One vector is turned by the same rotation once a tick. Each row is the vector after some number of ticks, and that number follows the row.
The counts run from 0 to 1016.
[-54 -21   2  -1  26 -17  45  21  40  16  17 -15  31  37  -7  13 -18 -36
 -22 -17 -36  35  17  35 -13   1  -9 -26 -18 -11 -27  14 -17 -17  52 -37
  38 -12   0 -20  12  19  77 -34 -34  13]
139
[ 64  27  -7  21 -17   4  -5 -36  10  32  12 -34  15  10  43  31  -3 -25
 -19  -8  -4  14 -67 -12  -2  30  15 -35  25   6  -1 -22 -18   3  18 -17
  28   3 -39  14   3  -1  43 -36  12  36]
689
[  7  17   4  -2 -40 -37 -32   4  15 -36  31  -4 -10 -21  32  20 -37  -2
  22 -39 -43 -12   2 -69  -7  50   0   7  42   9   7   4 -39  36  23  14
  -1  -5   0  22 -55  -3 -31   1  33   9]
926
[-39 -15 -19  -6 -11 -48 -34  -4  36 -44  27  25 -29  28  -8  22 -55   4
  28 -17 -31 -19  36 -14 -10  36  -5   0  25   4   2  -5 -38  30  16  25
 -19   8  21  -4 -68 -11   0   9  -8 -19]
174
[-39 -48  11 -12  -6   2 -37  17 -25  19 -10 -37   5 -33 -15 -15 -97 -21
  19 -21 -12  -8 -34  -5   1  29  20 -45 -30 -14  -3   0  14  23  41  -8
  16  34   2 -33  14  26   8   6  11  28]
857
[-26  18  11  10 -50  -7  33  11 -47  12  14  15 -18   5   8  -1  31 -11
  -2  -5 -45  -8  12 -57  20  -3 -10  20  -6 -49 -36   6  58  -3 -13  10
 -13 -23 -40  -7 -11  36 -31  21  61 -15]
961
[  7  -3  27   0 -10 -40 -35 -18  10   3  19 -13  28 -15  37  -6  26  -7
  -8   7 -44  59 -15 -31 -20  42  18   5 -32  -7  -7 -15  56  19 -62  -6
   2   9 -31 -39 -12 -27 -11  -9  28  44]
166
[-22  -9 -23   1 -40 -26  -3 -11  -6 -23  41 -42  -6  14 -19  -7 -33 -17
  27 -18 -40 -10  -9  39 -56   8  15   5  10  -5  20  13 -34  23 -49  17
 -12 -25 -45 -38 -21   9  80  -5  -5 -10]
486
[  1 -34 -44  13  33   6 -29 -14  31 -17 -13  31  62 -16  -3  40 -10 -41
  -7  40  15 -16  19 -10   8  38 -34 -14 -61 -29 -23 -30   9  22  63 -37
  16  38  42  -4 -10 -25 -18 -23   5   7]
822
[  9  19 -47  35 -41  -3  52  -7 -12  21   1  42  31  37  17 -27  65 -45
 -10   8 -40  -6  36  -9  24 -20 -26   8 -15 -33 -11   7  10  -8  17 -13
  20 -21 -22  11 -19  44  16 -13   6 -10]
902
[ 36 -52  32  -2  -4 -14 -50   1  -8   3   1 -30   5 -17  14   6 -54   2
  17  19 -38  24 -53   1 -23  15  26 -10  20 -24   9 -10 -24  32 -21  25
  10  -2 -51 -22 -30 -33  36 -17 -13  55]
434
[-36  -6   8   3  45  -4 -11   2 -39  35  18   3 -19   5 -64   9 -33 -10
  24  -8 -28  -6 -12  14  23  -1   4 -28 -41 -14 -26  15  68  41 -14  44
 -10  -7  21 -44   7  77  16  27  27  -5]
47
[ 36  44 -43  15 -23  -9  21 -39  48 -20  21  29  25  17  28  27  30 -39
 -15  -7   1  -9  12 -57  11  35 -18   5  -2 -30 -20   1   7  18  41 -32
   1  13   2  17 -24   3  -5   0  30 -16]
240
[ 32  14 -16  17 -22  24 -27 -35 -14  36   7  21  15  -3  38 -30  40 -30
 -24  22 -26   9 -14  -9  -9  22  14 -31 -44 -20 -17 -10  53  -1 -43   6
  31   6 -39 -25  32  32  22  -6  31  51]
923
[  0   6   5  -4 -33  -7 -15   9 -38  25  15  36 -34  -4   1  13 -10   6
  17   0 -14 -38   1 -68  34   4 -14  -5  11 -40  -7  -5  22  26  23  36
 -25  -3 -14   9 -36  32 -67  28  56 -19]
692
[-58 -26  37 -34  45 -44  17 -24  40   0  42   0  28  23  10  21   4 -12
 -29 -20 -53  30  10 -40  -5  53  11 -38 -21   0 -34  10  55  25 -13 -25
  -3 -11  17 -27  -5  -7  14   0   9  18]
388
[ -6 -21  -2  24  58 -36 -12 -17   1   8  52  33   5  51 -26  63  -7  -2
  11   1 -54  21 -20 -21  19   1  20   2  54   4  24  35  11  64 -14  44
   4 -33 -12  29 -37  21  35   9   3  -2]
376
[ 22  26  18 -22 -70   5   9  19  12  34  -3 -34 -44 -18 -14 -12 -28   3
 -33 -31  -5  -9   5  18 -30  12  23 -28  -4 -36 -41 -55 -31 -19  32 -20
   4  -9 -32 -45 -17  24  17   7   2  -2]
348
[ 38  12  -4 -20  24 -12  34 -35  44  15  26 -45  33  28 -13  60  -4 -14
 -31 -21  20  18 -34  -1  -8  20 -29 -13  -7   7 -29 -53   6   0  55 -39
   8   9 -10  -3   8 -43  21 -51  34  -2]
134
[ -9  -7 -14   6  40   6  18  25  12  44   3  11  19  27 -46  40 -18 -26
  -7 -12 -33  10   5  -3  51 -20   6 -27 -25 -34 -25  14 -22  11  49 -15
  31  -9  34  -6  -8  83  37   7 -10  -1]
138
[  6  25  -3  13 -20 -14   6  16 -43  23  21  43 -25  11 -24   0 -23 -24
  22  15 -34  -2  20  -2  34 -35 -30  22  25   1   8  19 -21  14  31  55
 -14  -7 -30   9 -42  76 -12  12  29  -6]
359
[  3  25 -10   6 -74 -12 -20 -33  25 -23  37 -20 -11 -10  30 -13   4 -25
 -23  -3   2   3  -5   8 -83  49   2  -5  -9  -8 -12 -32   5   0 -27  -7
  -5 -10 -49 -31 -17 -37  33 -18  18   4]
3
[ 25   4  54  -1   4 -17 -52  26  17 -34   4  36  34 -42  44  23 -32 -21
 -16  29   5   6  -7 -34   3  44 -13  22 -31 -31   0  -3 -39  31  44  -3
  -6   3  16   0 -24 -17 -34 -13  45  48]
763
[-33 -33  67 -17  33 -32 -23  39   4  31  13   4 -21  -3 -23   6 -47   1
 -13   4 -49  30  15  11   2  19  18 -18 -32   2 -27  -7  -8  12  26   3
  -2   7  27 -35 -20  51   8   2  -4  28]
191
[ -7 -35 -22  -5  16 -25  -2  -7  65  -2  18 -38  14  20 -27  36 -40 -14
  -4 -51 -13   2  14   7 -13  36   1 -31  -7  15  -5 -12 -47  20  32 -26
  22  25  28 -41 -37 -10  64 -27 -32  -9]
408
[ 29  -9 -30  -1  22 -42 -27 -41  25   5  59 -16 -18  52 -16  16 -21 -16
  27 -27 -28   4 -12  -1  30  36  -8 -30  27  69  22   7 -13   9  17  41
   7  21   7  -3 -41  19  21 -12  23  -6]
265
[ 84  11  24   6  18   4 -35 -38   8  49  24 -41  -3 -19  14   2  -2 -15
 -14  -9 -29  30 -56 -28  21  34  14 -30 -24  24  -7 -18  26  11  -6   3
  12  28 -26 -24  14  15  25  -8  37  52]
22
[ 49  11 -39  34 -44  25 -50 -36  -1 -15   8  34  10  -6 -17  36   7 -18
 -14  62  25 -24 -26  31 -42   2 -10  14 -13 -36 -12 -59  -4  19 -22  13
  -8  -8 -30   6 -21 -43   6 -15  10   5]
416
[ 14  -5 -26   2 -43 -14  -3 -14  -7 -38  23 -47  15  -4 -20  23 -35  -5
  35  -2  -8 -10 -25  18 -45  14   8  27  38 -38  24 -43 -31  37  -7   1
  -7 -12 -44 -13 -35 -50  40 -20  -5 -11]
814
[ 56 -19 -38  50  15   8 -29  13 -13  -4  -5  54  27  18  -1  15  -5 -31
  28  40 -16  -4  -4 -14  52 -23  -4   3   6 -34  23  14 -24  48  26  36
   8  -1   6  30 -40  20  -7   6  -4  27]
757
[-11  10 -34  23 -36  -2  27  45 -42 -20  21 -26  27  -4  16 -14 -39 -41
  62 -35 -29 -10 -13   8  14 -12  -9  41   5 -11  44  48 -34  19  11  14
   9   0 -23 -19   5  53  38 -19  45  11]
307
[-17  29  15 -10 -56 -10  40  21  -7 -12  26 -36  46  -8  39 -24  21 -36
  -8 -39 -35  11  24   5 -34  32  10  33 -36 -13 -27   5  -3  -6  -1 -17
  11  -5 -34 -48  29  37  35 -35  31  18]
563
[  2   3  50  -6  -1 -16 -35  -9  51   1  16   3  31 -29  22   3  -3 -16
 -35   8 -22  31   3 -19 -35  67  22 -12 -62 -18 -47 -30  32   6 -29 -21
  10   7   3 -34 -13  -3   7  -5  15  41]
584
[  1  -2  29 -10   1 -16 -49   1  26 -21   1 -13  18 -28   0  25 -33   8
  19  -4 -28   9 -16 -16 -39  39  45  31 -15 -55   1   2  -8  60 -44  -4
 -10 -16   2 -35 -19 -12  39  25   8  26]
238
[-22 -14   9   8  36 -12  23 -27  63   0  24  10  30  45  -5  64  -5 -18
 -27   3 -32  18  20  16  -3  21 -19 -30   4  -6 -18 -10 -34  20  33 -37
   5 -29  -2   7  -7 -17  60 -44 -44  -6]
49
